In the data rows, 500 means zero.
Here are some rows, each followed by its group. Rows of different groups can look alike.
[565 561 805 353 684 482 384 649 389 501 610 510 591 518 614 389 427 574
 390 426 500 605 561 718 559 545 208 390 350 579 648 578 500 359 499 680
 427 561 500 693 572 747 638 342 464 490 636 527 660 644 373 427 351 427
 500] 1
[385 400 324 500 463 532 560 797 536 427 427 424 591 590 393 352 538 648
 463 463 463 554 429 428 458 498 428 538 721 643 354 459 390 344 611 693
 574 707 463 526 499 350 420 393 575 547 353 428 459 518 444 500 351 574
 390] 2
[445 436 475 500 610 656 401 426 609 648 537 571 642 517 473 573 390 537
 500 463 500 624 489 464 466 524 574 353 599 423 575 335 500 613 462 376
 538 578 536 648 425 673 429 642 686 486 475 437 601 589 483 464 648 464
 610] 3
[453 512 389 463 574 521 532 426 389 427 500 336 528 466 716 352 501 500
 537 463 389 456 562 573 635 627 574 648 422 478 391 562 537 641 574 537
 354 452 500 424 572 446 570 441 538 383 475 291 390 599 488 537 537 501
 427] 4
[607 513 697 463 353 275 276 538 389 685 537 542 789 442 359 499 390 241
 463 390 500 470 674 391 495 423 428 501 351 592 538 498 610 442 499 558
 391 379 536 451 718 457 492 340 204 632 375 578 588 508 589 390 388 354
 463] 5
[506 503 432 463 647 421 619 464 353 648 464 493 621 495 736 462 501 426
 500 537 721 636 379 464 420 668 721 611 459 370 538 462 427 689 462 391
 280 389 353 471 499 535 294 687 352 527 561 656 449 480 429 685 574 427
 573] 4
[541 305 353 574 500 737 306 464 536 390 500 617 584 525 613 462 464 426
 463 611 537 692 548 464 454 445 428 390 624 523 648 509 537 316 499 607
 648 550 500 735 718 612 595 361 723 462 436 463 617 645 446 464 574 501
 463] 3
[476 440 568 500 537 363 584 501 536 574 647 400 506 508 518 536 501 426
 537 574 573 352 407 500 484 509 464 501 495 542 501 481 610 553 499 429
 501 687 536 425 425 531 581 538 575 284 451 456 208 506 563 464 537 501
 463] 6
[364 604 482 316 610 460 572 575 499 501 354 524 484 582 645 536 464 648
 573 574 463 383 443 609 327 727 391 538 529 426 465 571 500 457 648 457
 684 567 720 413 645 288 569 650 649 622 724 683 417 547 395 574 463 501
 683] 4
[420 612 426 500 500 511 564 649 499 280 464 358 496 561 326 499 501 352
 537 463 500 659 416 428 430 478 501 427 526 347 391 332 500 402 425 513
 501 649 683 587 499 584 718 419 464 513 674 603 598 363 411 464 426 574
 500] 5
[738 562 626 647 316 443 497 352 206 427 610 678 320 224 513 499 723 611
 353 095 647 275 620 319 308 313 501 427 631 473 538 710 464 431 537 482
 464 393 647 314 462 419 330 340 426 239 513 564 525 396 344 537 388 317
 573] 7
[648 388 461 280 463 319 418 389 572 611 610 482 427 553 593 905 612 352
 537 684 426 577 321 428 334 484 684 316 518 449 611 476 427 552 462 334
 501 221 500 443 425 561 424 696 649 292 278 459 483 772 376 795 537 427
 500] 2
[581 448 739 353 647 358 333 538 353 464 684 330 752 403 379 499 353 500
 720 390 537 456 652 355 522 346 354 575 373 698 722 658 574 324 537 658
 538 572 683 534 572 879 563 334 575 493 568 746 537 436 690 464 797 207
 646] 1
[388 606 458 427 500 510 744 501 572 537 354 407 442 456 367 426 612 722
 537 611 463 532 709 537 448 602 354 685 437 590 465 475 610 568 462 487
 501 618 463 526 608 522 542 522 575 398 512 349 538 479 696 648 426 537
 244] 2
[489 456 602 537 537 467 552 575 426 501 574 476 574 432 446 462 501 352
 463 353 389 466 492 646 538 522 354 648 437 490 391 342 464 490 462 668
 427 481 500 369 535 438 584 478 241 514 552 600 720 635 545 648 426 281
 500] 1
[458 615 576 390 721 407 592 575 316 537 537 497 489 503 581 462 686 611
 353 500 537 549 648 428 458 605 428 464 448 540 465 533 500 484 499 488
 501 460 536 391 499 444 510 452 538 393 447 543 490 448 475 537 463 537
 536] 6
[576 659 533 463 353 327 691 501 536 537 647 379 464 479 583 573 390 426
 390 574 610 285 275 464 539 322 501 538 386 534 391 501 574 634 462 460
 354 606 426 259 425 521 386 703 426 310 504 494 397 498 601 537 463 501
 573] 6
[447 753 283 280 574 565 688 686 499 464 500 423 355 585 735 389 612 611
 463 500 500 504 497 391 463 680 464 611 509 427 391 445 464 387 611 467
 758 720 683 420 572 266 477 518 501 703 489 590 558 628 576 611 463 537
 646] 4
[435 315 344 463 500 665 516 352 645 464 574 360 552 435 358 536 501 389
 684 426 463 532 441 464 551 395 501 316 495 347 538 335 684 659 351 399
 391 494 426 426 389 582 454 604 612 479 433 512 363 605 401 611 685 501
 646] 1
[573 381 638 574 610 497 402 575 536 464 647 441 626 455 204 352 279 426
 684 426 721 351 571 391 380 460 391 501 401 796 685 688 647 263 499 532
 464 678 500 626 572 695 611 331 612 492 715 663 483 702 585 648 685 207
 683] 1
[328 498 380 427 353 709 475 464 389 464 500 480 639 368 624 462 464 463
 390 537 573 579 264 573 643 444 611 501 580 551 575 407 574 571 499 277
 574 497 500 484 572 571 591 546 649 397 499 627 372 394 481 537 537 574
 500] 1
[571 410 554 427 500 504 507 612 645 611 537 479 483 614 549 462 575 648
 390 611 426 487 538 355 350 564 318 685 506 537 501 505 574 502 462 489
 684 506 536 533 389 550 508 308 686 614 491 446 508 526 421 464 537 391
 280] 6
[494 437 460 280 353 441 525 501 645 501 610 405 562 435 627 536 464 463
 537 426 537 527 384 428 516 375 464 575 502 574 465 461 537 523 537 368
 538 503 536 363 535 404 556 498 538 506 632 659 343 533 622 537 388 537
 500] 6
[466 614 453 537 684 437 535 389 353 648 464 511 604 443 690 426 575 426
 537 463 684 692 400 609 636 751 721 427 518 380 575 419 390 760 462 373
 317 472 500 550 572 317 394 793 389 563 611 497 535 715 452 500 500 464
 500] 4
[301 501 265 463 316 539 581 389 462 390 391 337 641 461 312 499 501 315
 720 279 795 655 454 464 507 572 611 316 506 503 465 379 427 530 314 475
 501 527 426 573 499 558 408 609 649 490 730 372 468 349 497 316 537 574
 536] 7
[619 559 719 427 537 428 359 501 572 611 610 588 611 534 609 278 353 426
 243 500 537 594 527 573 592 533 244 501 500 573 611 581 354 490 499 542
 574 431 757 599 499 726 501 425 538 385 630 653 555 607 443 537 463 317
 317] 1
[470 448 673 463 684 567 360 426 426 464 500 601 625 434 746 426 501 426
 243 537 500 487 596 428 537 550 281 390 403 721 575 499 390 562 685 537
 611 487 573 506 645 578 546 628 501 548 613 679 510 670 387 464 351 391
 427] 1
[482 511 459 390 647 272 414 501 572 316 500 501 419 678 468 462 686 648
 500 611 389 551 590 609 584 549 428 464 449 580 428 373 500 505 574 558
 648 529 500 429 425 340 626 638 464 390 490 527 471 545 500 464 314 501
 536] 6
[481 355 442 684 610 538 510 315 389 722 134 699 589 449 718 573 686 389
 684 684 389 426 544 246 709 626 721 685 529 403 538 333 317 683 388 673
 427 571 316 416 316 506 233 657 464 412 482 674 518 414 521 500 426 647
 427] 1
[635 578 449 537 500 440 691 649 609 427 427 458 521 592 605 536 612 611
 537 426 463 505 669 464 360 544 354 611 438 572 465 487 464 445 648 607
 684 514 500 554 462 492 658 526 649 446 550 541 552 455 560 648 388 537
 427] 4
[502 575 785 390 647 621 273 538 389 501 684 728 565 590 636 278 316 500
 573 463 389 473 678 464 279 388 428 427 425 764 795 516 317 303 574 698
 538 434 720 656 645 698 581 438 575 579 618 607 556 415 578 721 574 244
 390] 1
[597 298 500 537 500 518 563 315 499 464 427 396 536 443 383 683 538 537
 610 574 500 486 404 537 557 503 648 316 436 433 465 389 500 583 351 326
 391 593 463 354 352 493 300 480 389 610 534 435 516 416 458 500 611 647
 720] 1
[544 611 403 500 390 623 394 612 389 464 537 488 546 559 468 499 427 389
 537 611 389 703 426 609 461 520 354 280 704 376 391 556 354 356 574 728
 574 493 463 690 682 456 550 380 538 698 744 503 492 619 442 390 426 537
 720] 2
[457 441 462 500 574 531 599 575 389 353 464 464 494 634 584 462 538 685
 573 611 426 578 652 609 592 608 391 538 435 457 611 537 500 429 537 597
 648 385 683 497 645 375 564 602 575 559 409 527 439 539 454 500 351 464
 317] 4
[350 546 370 500 537 490 485 538 536 537 500 342 539 383 535 462 501 500
 537 647 463 456 491 537 650 696 428 648 351 457 501 408 500 708 537 527
 280 640 463 346 572 541 421 516 426 399 482 219 597 674 527 427 463 647
 390] 4
[365 299 428 647 574 691 408 426 572 537 281 471 628 637 634 499 538 389
 647 537 389 563 622 682 548 676 501 538 581 309 354 403 500 603 388 439
 464 215 389 616 535 356 625 429 389 653 473 396 532 411 300 500 426 721
 427] 5
[391 453 528 427 537 516 706 649 572 390 317 386 342 502 496 352 686 685
 537 426 426 561 672 355 657 588 464 611 351 727 611 496 574 551 462 489
 538 596 610 418 535 460 519 484 575 388 316 419 375 578 707 537 537 537
 244] 2
[733 425 615 316 316 236 581 686 682 685 793 155 453 383 297 536 390 204
 647 353 647 386 426 573 380 049 501 464 387 793 648 517 610 472 425 461
 501 555 463 581 645 604 474 453 426 479 319 470 489 524 800 611 648 354
 573] 7
[212 369 368 868 426 494 349 649 389 390 464 516 372 629 342 389 242 574
 610 390 537 504 592 500 563 460 464 538 795 512 391 643 390 220 685 608
 684 512 389 683 535 470 346 356 538 842 510 393 763 349 314 500 611 391
 427] 7
[355 395 553 721 463 605 233 501 499 353 500 634 351 618 497 241 353 648
 537 537 647 440 506 464 386 472 318 611 770 625 538 705 500 131 722 715
 648 690 463 671 535 549 372 300 575 744 444 465 602 541 437 316 537 501
 500] 7
[304 518 365 610 463 687 375 501 426 537 464 694 536 636 709 426 390 426
 390 684 537 617 375 646 513 615 464 316 629 368 391 462 244 356 574 690
 648 447 389 617 572 524 432 450 686 473 530 425 651 351 272 169 388 501
 463] 3
[163 395 375 647 500 635 304 612 389 464 391 685 534 524 516 462 316 389
 573 353 610 457 545 355 510 455 538 575 677 563 465 695 464 219 537 671
 574 502 573 569 535 578 473 506 649 683 520 417 750 430 498 500 611 354
 427] 7
[450 384 380 353 647 671 394 538 499 353 427 694 658 443 441 610 649 537
 463 647 352 527 488 609 486 601 648 538 476 485 501 524 537 443 499 429
 501 342 536 597 499 490 547 522 501 433 663 433 450 538 366 611 351 684
 573] 5
[447 709 447 500 610 394 545 649 426 574 500 584 385 676 657 426 501 574
 610 611 426 477 429 537 273 664 428 501 669 546 465 554 537 512 537 460
 648 569 683 512 389 359 460 487 538 659 456 461 543 593 619 648 500 501
 683] 4
[533 496 417 537 463 549 728 464 682 685 354 209 597 438 464 352 279 537
 500 500 684 507 534 464 422 536 538 611 303 327 318 405 574 662 499 607
 244 615 169 239 608 573 589 517 426 372 783 377 537 519 457 353 537 464
 573] 4
[223 534 308 574 316 468 505 426 316 316 354 458 541 426 436 536 538 315
 720 463 610 751 376 391 609 402 684 390 592 460 611 581 427 429 388 399
 684 459 573 643 499 502 502 694 538 388 598 621 633 370 506 464 574 501
 610] 7
[571 552 683 316 500 490 537 426 389 464 647 526 629 549 622 462 427 500
 573 647 426 464 602 500 366 516 428 611 362 401 428 491 500 391 462 482
 501 605 500 545 645 511 666 516 575 565 523 515 566 495 475 611 537 574
 317] 6
[613 296 417 684 537 559 513 686 536 353 427 613 617 599 600 499 316 574
 390 611 315 508 530 537 490 543 464 427 681 492 501 621 317 362 425 740
 611 528 426 693 572 552 462 555 649 719 494 328 679 491 431 648 426 501
 390] 2
[554 418 547 574 574 373 543 389 499 390 574 586 542 462 448 499 612 463
 573 537 278 340 506 391 542 515 391 648 460 431 501 596 537 564 388 519
 501 450 389 457 499 493 480 419 464 412 622 464 528 434 469 427 463 501
 463] 6
[425 195 458 574 647 742 448 315 609 611 427 575 631 483 413 462 464 389
 390 611 573 432 533 355 531 423 538 390 590 477 575 294 610 563 388 536
 501 506 463 578 425 784 415 489 575 599 432 336 679 543 516 500 797 537
 353] 3
[261 482 269 427 463 658 661 389 426 537 500 309 522 467 521 499 427 389
 500 426 758 704 317 391 424 526 611 353 630 377 465 492 574 574 240 433
 538 673 426 610 425 448 393 421 538 430 684 431 627 278 485 390 463 537
 610] 7
[607 692 509 500 684 473 597 612 609 537 610 480 551 514 538 536 501 537
 390 426 389 560 500 464 359 682 318 353 360 400 648 466 610 510 611 577
 574 608 573 601 572 493 634 555 723 374 551 401 566 502 402 390 463 501
 500] 4
[772 638 632 721 426 238 383 315 353 464 684 753 331 338 577 499 723 537
 427 095 647 512 660 537 279 402 464 353 579 372 575 560 464 494 537 632
 391 151 683 300 535 435 564 386 315 325 406 718 402 380 212 611 277 464
 500] 7
[354 554 350 610 721 393 659 538 316 537 537 307 540 380 682 315 575 648
 647 500 537 614 481 500 633 506 538 685 411 366 428 557 500 599 611 424
 280 532 463 341 608 482 439 393 426 522 482 284 422 666 539 464 537 611
 610] 4
[481 562 458 610 574 543 507 464 645 648 684 301 238 452 619 720 464 537
 500 500 573 350 391 391 548 547 538 390 424 498 465 511 500 585 388 334
 501 523 316 377 389 356 372 658 426 407 411 518 142 599 627 537 537 611
 427] 2
[441 329 377 353 610 510 427 352 609 537 464 441 537 485 391 647 427 463
 500 426 389 493 452 573 673 415 684 464 536 487 391 409 464 685 425 389
 538 651 536 572 389 539 521 638 501 379 399 474 324 696 398 648 611 647
 463] 3
[294 401 538 610 574 528 397 315 353 574 317 576 552 487 533 499 649 500
 573 684 352 487 575 355 632 640 684 538 513 266 354 437 390 613 499 562
 427 354 426 489 242 492 402 494 501 411 563 471 599 584 572 353 463 684
 573] 1
[712 628 565 684 353 425 431 464 170 316 537 729 265 278 533 462 723 611
 353 242 573 481 609 500 261 311 391 464 419 336 428 710 574 475 574 570
 391 222 683 329 389 492 317 614 426 382 576 683 558 471 294 611 240 427
 683] 7
[304 519 563 427 426 502 221 723 645 427 464 505 460 778 763 462 279 426
 243 611 537 702 137 999 625 618 611 501 647 601 281 202 097 491 944 661
 574 513 500 620 645 331 439 572 426 668 537 518 561 393 422 242 277 281
 536] 3
[363 484 491 574 463 704 402 612 536 501 427 529 476 700 491 278 316 463
 390 500 352 585 643 609 318 495 464 575 688 513 428 565 390 236 611 703
 611 626 536 660 279 608 569 202 501 789 414 475 553 341 318 390 611 574
 390] 7
[372 521 741 500 537 446 361 464 243 464 647 700 521 494 381 462 464 463
 463 537 537 344 734 500 383 332 428 501 455 690 795 610 537 298 462 601
 464 418 573 727 499 756 434 167 723 508 421 524 451 429 529 427 797 207
 573] 1
[592 340 493 721 243 450 450 352 536 280 500 435 333 373 337 794 686 352
 573 390 500 476 385 755 539 413 684 427 582 471 354 571 537 538 611 364
 317 361 206 363 316 453 443 726 352 497 624 571 409 392 512 353 426 611
 793] 3
[530 685 746 500 390 476 399 649 389 611 610 271 844 365 363 573 242 389
 647 463 426 493 511 646 255 250 318 722 337 676 501 699 720 388 611 545
 244 383 463 401 828 500 470 414 278 557 578 532 586 408 654 537 426 354
 390] 5
[548 556 569 610 426 650 435 389 572 611 574 429 382 374 311 536 464 537
 647 500 684 592 378 573 830 463 684 464 494 409 428 464 537 627 648 448
 354 433 316 375 462 426 486 767 501 372 488 611 241 298 473 500 426 757
 756] 3
[543 527 296 316 390 631 462 575 682 427 574 421 499 378 381 610 501 500
 427 390 500 595 309 537 536 350 574 427 645 440 538 374 537 667 499 246
 427 596 647 491 389 504 431 535 575 477 381 642 349 588 421 427 500 537
 573] 3
[474 465 603 610 426 547 636 538 609 648 500 365 247 501 594 573 427 500
 610 537 758 351 368 391 593 411 648 316 555 422 465 579 610 721 537 243
 501 485 389 376 572 444 338 512 426 372 629 521 322 530 556 500 388 721
 463] 2
[429 294 249 390 574 589 493 352 536 574 427 430 572 476 451 610 464 389
 463 353 610 581 313 464 587 417 501 316 633 543 538 305 500 595 462 282
 538 667 573 622 608 458 570 647 686 263 604 372 536 539 479 537 611 647
 610] 7
[353 515 385 463 463 452 568 389 536 427 500 485 497 471 541 536 575 463
 573 390 463 678 342 537 574 508 574 501 535 426 685 375 464 597 388 293
 464 674 389 544 572 523 463 503 612 456 662 436 363 566 378 611 685 537
 500] 1
[628 475 527 500 095 421 547 501 572 648 574 350 571 303 449 462 316 426
 500 426 573 485 464 391 250 260 464 501 310 635 648 662 610 430 388 490
 317 497 353 276 718 717 564 601 426 406 437 463 479 436 776 611 611 354
 573] 4
[702 659 759 537 353 509 292 241 389 537 793 530 340 415 469 462 427 426
 573 242 758 270 707 573 511 313 574 280 454 504 354 752 500 544 537 293
 391 377 500 398 462 534 221 428 204 635 459 487 399 316 632 611 722 391
 646] 7
[206 512 275 794 426 476 295 501 389 280 427 614 387 647 482 389 279 500
 573 500 684 500 542 428 514 432 501 501 641 588 501 595 390 209 499 636
 684 478 463 561 352 592 464 547 649 644 548 318 580 326 400 537 537 354
 573] 7
[568 604 482 647 426 527 703 426 682 501 684 249 266 419 670 610 501 389
 684 426 500 333 394 609 646 309 684 464 465 492 538 724 537 718 574 390
 427 433 426 260 572 320 336 718 464 373 580 617 352 483 682 353 463 611
 573] 2
[500 228 566 684 574 549 466 575 572 280 391 520 617 638 478 499 353 574
 353 500 352 695 433 609 429 476 428 390 547 442 354 477 500 311 759 718
 611 410 536 808 535 528 660 471 723 762 674 471 690 618 510 427 500 537
 536] 2
[265 545 214 721 279 557 571 464 353 537 171 614 523 458 502 536 390 426
 573 500 684 594 450 246 422 526 538 611 672 667 575 586 281 500 240 558
 611 562 536 576 316 602 310 365 464 573 577 311 608 308 430 500 500 501
 500] 7
[405 383 645 463 463 409 467 538 353 427 427 449 584 326 423 499 464 315
 463 390 500 335 510 464 302 383 354 611 274 611 795 717 720 360 537 658
 538 574 720 575 645 880 347 461 649 465 467 604 808 545 700 500 834 281
 610] 1
[388 553 389 280 574 566 535 464 462 501 537 510 485 441 507 757 427 352
 537 537 573 397 539 464 203 482 538 611 618 454 465 326 537 642 277 353
 501 378 536 402 352 518 484 511 575 547 574 602 608 526 596 685 611 391
 463] 2
[469 477 536 757 537 644 398 130 389 464 391 553 468 393 377 536 501 574
 684 574 647 315 569 500 514 501 721 464 453 339 354 427 500 622 425 583
 317 538 500 403 316 483 207 616 538 555 688 593 568 426 513 574 500 537
 610] 1
[376 628 539 647 537 484 502 241 609 464 427 600 273 473 309 536 464 574
 720 316 721 211 508 573 570 484 538 648 641 337 428 586 574 500 351 479
 354 449 242 169 425 594 128 444 501 522 491 514 341 455 492 427 574 501
 500] 7
[476 433 564 500 463 392 476 575 499 537 427 416 562 650 602 499 501 574
 500 463 573 587 421 464 382 634 318 538 438 505 428 503 427 322 759 588
 684 499 683 485 535 341 502 603 612 622 493 612 422 466 474 353 463 427
 463] 6
[495 488 436 390 610 365 566 426 462 537 427 455 603 500 603 610 538 611
 390 647 315 565 619 428 558 490 574 611 398 515 428 389 537 608 425 511
 501 583 500 529 352 466 584 634 538 288 574 427 367 593 449 500 351 501
 427] 6
[665 507 424 574 316 704 652 686 719 537 354 237 436 438 247 352 390 797
 390 463 463 462 642 137 442 423 428 685 568 691 501 611 464 456 425 522
 611 754 426 342 425 668 483 374 315 546 295 073 526 534 513 721 611 684
 353] 2
Which 3 groups are nearest to each row below, nearest first, going by the distance to the centre of the group?
[541 590 410 353 574 493 430 501 609 537 574 546 534 592 443 573 353 500
 537 574 463 419 549 537 297 504 538 353 581 478 501 470 537 544 462 574
 611 582 389 493 352 548 566 477 538 567 624 425 494 686 438 464 537 501
 500] ~ 2 6 3
[440 549 324 500 426 772 643 538 499 501 464 547 331 384 422 536 464 352
 390 390 537 457 251 464 504 366 684 353 677 407 538 514 354 702 388 369
 538 464 426 530 352 497 461 461 464 275 371 500 304 553 482 574 685 684
 573] ~ 3 2 7
[527 487 494 684 390 489 225 352 353 611 464 525 595 738 600 389 427 278
 463 537 426 719 566 682 438 648 538 169 455 539 281 268 317 505 462 497
 280 264 536 555 645 314 676 523 315 599 449 611 487 507 358 464 351 611
 427] ~ 5 3 4
Which 4 groups are nearest to each row below, nearest first, going by the distance to the centre of the group?
[547 216 481 463 500 502 525 352 682 648 574 421 425 412 368 610 538 500
 610 426 610 514 436 573 539 472 501 501 480 444 538 296 684 551 462 432
 464 520 426 544 352 609 606 608 501 566 403 468 426 620 423 464 685 611
 646] ~ 3 2 1 6
[522 627 504 463 463 292 558 649 499 353 500 420 414 709 450 426 612 574
 463 426 573 553 431 646 582 564 354 501 322 460 281 438 537 466 611 586
 574 419 536 533 462 278 658 435 649 545 495 348 486 491 493 500 351 574
 463] ~ 6 4 2 5
[682 551 661 463 463 470 450 352 572 353 427 428 461 510 505 647 649 500
 427 426 352 431 605 428 580 584 464 611 361 422 465 503 647 575 462 517
 538 421 426 610 535 339 585 466 538 494 651 387 555 432 614 611 351 501
 427] ~ 6 2 5 4
[466 504 399 574 353 635 439 426 462 464 464 465 405 473 336 499 390 463
 720 390 610 614 383 537 388 495 794 390 591 501 575 350 537 454 425 315
 464 324 279 327 316 573 315 468 426 499 538 610 378 272 318 500 537 574
 720] ~ 7 3 2 1
[680 634 550 500 610 488 471 501 462 464 427 433 515 430 598 536 538 648
 573 426 389 466 605 428 540 535 464 611 415 461 391 445 684 533 351 479
 538 432 389 353 682 485 553 491 389 350 432 344 479 639 489 500 500 574
 500] ~ 4 6 2 5
[675 564 608 537 574 282 594 426 462 611 427 568 500 486 437 683 538 574
 500 463 426 377 453 609 368 596 501 575 367 319 465 515 720 637 314 482
 391 464 426 530 535 436 582 671 426 346 427 381 387 418 482 611 388 501
 463] ~ 6 4 2 5
[324 453 417 721 463 615 539 760 645 280 427 599 465 570 429 462 427 389
 463 537 537 700 295 500 432 498 391 390 813 525 501 428 317 303 574 590
 648 489 573 689 572 489 667 413 464 596 498 487 528 327 444 390 351 537
 573] ~ 3 7 2 5
[471 478 423 610 463 610 717 686 609 353 391 340 502 545 455 241 501 722
 610 611 537 438 710 246 471 385 464 796 456 636 501 679 537 436 574 569
 574 759 610 331 316 531 433 277 538 672 361 269 395 497 758 464 426 574
 280] ~ 2 6 4 7
Which 3 groups are nearest to each row below, nearest first, going by the distance to the group's nearest row?
[361 578 369 610 574 390 684 538 426 537 391 292 543 362 504 278 538 648
 390 611 537 476 558 573 660 480 428 575 377 514 501 445 574 631 648 440
 427 496 500 466 572 562 563 607 389 348 643 427 539 389 435 427 426 537
 536] ~ 4 6 2
[656 735 607 647 390 410 571 426 170 390 574 768 409 193 610 499 760 648
 390 095 647 506 476 428 270 429 464 427 532 561 575 590 537 473 574 658
 391 192 720 421 389 543 423 441 315 357 555 595 610 304 257 464 240 391
 646] ~ 7 6 1
Which 3 groups are nearest to each row below, nearest first, going by the average distance to the group's rows?
[659 464 506 500 500 295 442 315 572 574 427 462 459 445 548 536 538 685
 537 574 537 301 513 500 548 608 538 538 358 447 501 482 757 627 462 583
 538 518 426 449 572 441 620 474 538 516 451 400 365 471 497 500 351 611
 353] ~ 6 4 2
[522 404 484 427 610 350 500 649 645 427 427 516 540 646 580 352 427 611
 463 426 426 595 484 573 524 479 354 501 510 647 391 521 500 358 611 472
 684 516 500 542 645 411 518 493 575 466 504 439 426 549 438 427 463 537
 390] ~ 6 4 2
[531 392 406 500 537 581 396 464 645 427 574 335 485 440 419 683 390 537
 537 426 463 430 415 428 642 473 611 427 411 370 501 446 610 469 351 301
 354 604 647 498 535 638 531 612 501 466 508 507 584 721 515 685 611 574
 646] ~ 6 3 4
[538 626 429 353 463 568 451 389 499 537 391 419 427 378 444 683 538 500
 647 611 389 308 531 428 619 598 574 464 425 319 354 634 610 571 388 614
 501 474 536 495 462 359 369 526 538 443 490 368 440 507 541 611 500 537
 573] ~ 6 4 2
[427 626 505 684 537 620 257 760 536 464 354 513 461 813 833 315 353 426
 316 574 537 600 295 864 773 551 648 353 659 471 354 248 244 499 796 626
 684 438 279 493 572 393 578 535 538 620 492 550 527 451 340 169 388 207
 646] ~ 3 6 4
[387 395 599 390 647 316 552 426 536 501 610 579 363 591 548 389 464 685
 537 611 426 526 457 500 534 712 391 501 433 514 575 617 537 424 499 611
 648 487 720 516 462 402 518 493 649 493 602 472 543 478 391 537 500 391
 427] ~ 6 4 1
Which 4 groups are nearest to each row below, nearest first, going by the average distance to the group's rows?
[506 538 416 500 610 441 684 612 572 501 391 552 372 666 682 536 464 574
 610 611 426 346 644 464 400 599 354 538 625 545 575 553 464 478 351 559
 648 728 500 374 499 469 562 272 612 656 439 423 497 483 433 685 574 427
 500] ~ 6 4 2 1
[504 453 600 537 610 504 476 426 279 427 500 520 722 467 311 536 390 389
 647 426 463 303 682 319 467 423 391 538 468 783 832 742 647 280 499 624
 611 601 536 636 682 715 380 288 575 581 506 611 539 416 644 427 722 244
 500] ~ 1 6 5 7
[566 432 481 500 390 342 672 426 499 464 610 398 488 505 631 536 538 426
 500 500 647 484 439 355 536 573 391 464 349 556 648 360 610 505 499 296
 427 463 389 336 462 483 653 615 501 457 523 510 348 391 499 464 574 464
 427] ~ 6 4 2 1
Which 4 groups are nearest to each row below, nearest first, going by the distance to the group's nearest row?
[541 468 344 537 610 682 410 464 462 758 354 670 643 588 667 610 686 426
 647 758 463 631 721 319 363 588 574 501 522 543 538 362 390 537 574 487
 501 430 463 380 316 395 585 457 204 581 434 582 507 455 579 500 611 537
 536] ~ 1 6 5 4
